The rows of X fall into 3 groups, which share some directions, and each row is roughly a mix of its group's hidden directions, except some rows that fit no group.
X, 116 rows:
[[-12   2  -9  13 -23   6   1  -8  20   3]
 [ -5  18  -1   6   3 -16  12  12 -15 -15]
 [ 23  -2   1   6  -4 -23   4  15  -7  -3]
 [  3   8   4 -14  14  22 -10  18  -4   4]
 [ -2   2 -14  -8   8  -6  -9 -25  15  13]
 [ 13 -10  18   0  18  15 -12   8  -6   5]
 [ -9 -17  20 -19   8  -2 -13   4   3   3]
 [ 26 -10  -2  -5   8  -6   0 -21  -6  -3]
 [ -5   2 -13   7 -20  12   7 -14  19  -4]
 [ 20   8 -13  12 -13 -14   0  13  -2 -12]
 [ -3  -4  -3 -12  30   4  -6 -17  -3   3]
 [  5  -6 -16  16 -13   5  14 -17  11  -9]
 [  5   4  26  -1 -14   8  -3  20  -2   5]
 [ 12   1  -2   8 -30 -11   5   2  10 -10]
 [  2 -13  13   4 -22  22  -7   2   4   2]
 [ 17  -1 -14  11 -18  -2   9  -2   0 -20]
 [ 24  -8  12   4 -10  20  -4   3  -7  -7]
 [  7  13  -8  13 -23 -10  11  -7  -5 -12]
 [-13   9  -8   2 -13  -6   9 -27   9   2]
 [ 19   7   2  14 -15  -9  12  -5 -12 -14]
 [  3   1   2 -17  18  16 -22  -6  -1   0]
 [ 10  15   7 -12  -5  -7  -5 -18 -19 -10]
 [ 12  -9   3  -8 -28   9 -11 -12   3  -3]
 [ -7  -3   8  -1   2  13 -12  31   0   4]
 [ -2  -4  -8  -6  14  -3  11 -30   6  -5]
 [  1   6  -9  -3 -17  -6  11 -24   0 -17]
 [ -6   4 -14  16  -9 -18  10 -10  17  -4]
 [  2   0  -6  13 -11   2  17 -27   4  -8]
 [  6  -5   7  15  -1 -15  21  21  -3  -2]
 [ -6 -12   0   9 -12  10  13 -25  11   6]
 [-12   4  20 -12  14  16  -8   4 -14  -1]
 [  0   4 -23   4   0 -21  15 -11   8  -5]
 [-14  19  -4 -10   5  14  -2 -15 -10 -16]
 [ -3 -11 -21   3  -1 -21   4 -19   7  -3]
 [-11  -1  11 -16  21 -16  -8  13   1   2]
 [ 11   8 -16  16  -8 -19  12   4   0 -11]
 [ 19 -14  12  -4  14  13   0  -2 -19   0]
 [  7 -12  -9   0   8   9   7 -29  -3  -8]
 [-18  -1  10  -6  12  10 -17  20   3   5]
 [ -4 -27  17 -16   3  -5  -4  -2  10  -4]
 [-14   0   0   7   9  12  -3  29   9   8]
 [-13  10 -13  10   3 -19  19 -11   6  -1]
 [ -2  -5  18   0  14  25   1 -10 -10  -7]
 [ -4  13 -21   1  14  -7  16 -16   5  -5]
 [ 25   1   0  13  -8 -17   5  11  -8  -7]
 [  5  -6  -9   3   3 -12  11 -31   4  -5]
 [  7   3   6   8   3   8  24 -13 -15 -14]
 [  4 -10  13 -13   9  19  -8 -22  -4  -2]
 [-17   8   0   5  -2  26  -7   1  12  12]
 [-25   7  11  -1  14   3  -2   9   0  18]
 [ 20 -10   6   7 -21  15   2   7   3  -9]
 [-10   2 -17  13 -11   1  16 -17  12  -7]
 [ -6   3  -4  16  16   9  25  11  -1  -6]
 [ -5   8  13 -14 -14  18 -12   9  -5  14]
 [  7   5  -3  -3   1  -8   0  23  -9 -25]
 [  7 -13   9 -15  17  18 -16  -6   0   2]
 [-26  13  -8  -3  17   8  -8   2   8   9]
 [-10  -4   6  -7  23   3  -5  25  -1   4]
 [ 17   1  -9   9 -11  -8  11 -23   0 -12]
 [-18  15   5   7 -10  21  11   5  -4  -9]
 [ 16   9 -19   9  -2 -15  16  -6  -9  -5]
 [ 10   8  -4  -5  13 -13   9 -17 -16 -16]
 [ 21  -5  19  13 -12   4   3  12 -10  -5]
 [-27   5 -17  -8   8   7   3 -11   7   1]
 [-14  -3  -2   0   4 -14   1 -27  17  -1]
 [ 23 -12  12  -5  -4   4  -4 -20 -11   5]
 [  5   7 -17  10  -4 -22   7  20   4  -5]
 [  5   5  15   6 -13  12  -5  26  -5  -8]
 [ -7   9  -6  -1 -13  28  -1 -14   4 -10]
 [-12  -1 -16   6  -8  12  11 -12  22  -5]
 [  4   0   7  -9  13 -11   2 -26 -18   4]
 [-29  -1   0  -2  -8  -2   5  21   6   5]
 [-13   2   2  -2  19  22 -16  10  -5   2]
 [ 11 -14   9 -10  -6   3  -3 -26 -10   8]
 [  4  -5  -6   1 -23  23  -1 -12  11  -5]
 [ -5  -4   9 -14  32   3  -7  -2  -3   5]
 [ 25   4  13   6   0   8  14   3 -15  -9]
 [ -1   4 -10   5 -29  -5  -5   2  12  15]
 [  2   1   0  11 -20  -9  20  14   0 -17]
 [ -3   4  -1  -7  27 -22   7   7   0  -6]
 [ -2  -8  16  -6   3  20 -22   6 -11   7]
 [ 23  -7  -4  -5  -9   8  -4 -24  -2  -8]
 [-14  11 -26   7  -7   0   5 -10  14   2]
 [-11  -8  20  -9  22  11  -3   0  -5   9]
 [ 16  -3   6  -3  -5  12   1 -24 -10 -17]
 [-11  16  11  -8  18  11  -8  17  -5   5]
 [-10 -14  -5  10 -25   3 -11  -1  15   3]
 [-16 -10   3 -17  15  17  -6 -13   8   0]
 [-18   5 -20   6  -3  -9   0 -16  17   3]
 [  4 -14  10  -2  15  -4  -3  27 -10   6]
 [  9  -8  11  -8  31  -8   0  -7  -5   3]
 [  9   7  -6  10 -10 -10  14 -26  -2  -9]
 [ 11  15   2   8  -6 -24  11   1 -15  -8]
 [ 12 -29  -3 -11 -11  10  -6   4   3   1]
 [-17 -11  14  -6 -11  13 -13   6  16   5]
 [ 10  -5  22 -11  15  13  -3 -12 -14  -1]
 [ -4  -7  15 -11   8 -20  -2  22   5  -2]
 [ 18  -6   7  14  -7  21   2  17   5  -4]
 [ 19  -7   4   8 -19   8   1  16  -9 -14]
 [ 23 -15  -7  -2 -11 -16   9  -2 -12  -5]
 [ 23   6  -9   2 -16 -22  -1   1  -4  -5]
 [ -8 -13   1 -14  23   9 -10  16   7   5]
 [ -9  -2  -2  -3  18  22 -12  18   4   5]
 [-19   9 -13 -10  21   7 -14  -3   5   4]
 [ 12   4  13   7 -16   6   2  14 -19 -15]
 [ -8  13 -14  -1  24  10  -4 -17   5   0]
 [ 17 -14   7   0 -25  -8   8 -11  -3  -2]
 [  1   6  -2 -13  15   8 -17 -24   3   5]
 [ 11  15  -6   6   8  17   1  17 -20  -1]
 [ 16   2  11   0  17   8  -5   8 -24  -2]
 [-14 -14   8 -14   5  12 -10  -1  11  20]
 [-13  -4   9  -4  -5   4  -5 -29  15   5]
 [ 17   1   9  -7 -10   0  21  21  -2  -6]
 [ 10  -7   2 -15   4 -17 -26   0  -1   8]
 [-19  12  -8  13   4  -7  13  20   0  -6]
 [ 13  -9  12  -5 -15 -20  -8  12 -11   6]]
Here is one row of each group, with its name. Which group are the others in?
[ -9  -6  19  -8  22   8   1  15 -11  -1] => <73>
[  8   5 -17  16 -28   3   7  -3   1   2] => <81>
[ -7   4  -6   4  17 -15 -10  18  13  14] => <113>

[ 13  -9   9 -21   7  11   0 -14 -16   1] => <81>
[ -1 -13  19  15   7  12  19  -9  -6  -4] => <73>
[ 10   7  -6  -2  14   6  -2  24 -21  -1] => <81>
[ 15   1   0  15  -8  14   6   1 -10 -24] => <73>
[ 10  -7   0   9  -8 -28  13  13   4  -1] => <113>
[ -5   2 -11  16 -10 -12   7   2  25  11] => <113>
[  2   6 -13  19 -18  10  12 -12  11  -4] => <81>
[  5  10   1   5 -16  -1   8 -29  -7  -7] => <73>
[  9  13   0  -7  17 -23 -10  11  -8   5] => <73>
[ 18  -2  14  -4   6   8   1 -17 -16 -16] => <73>
[  4   0 -21  18 -20  11   9   3   7  -4] => <81>
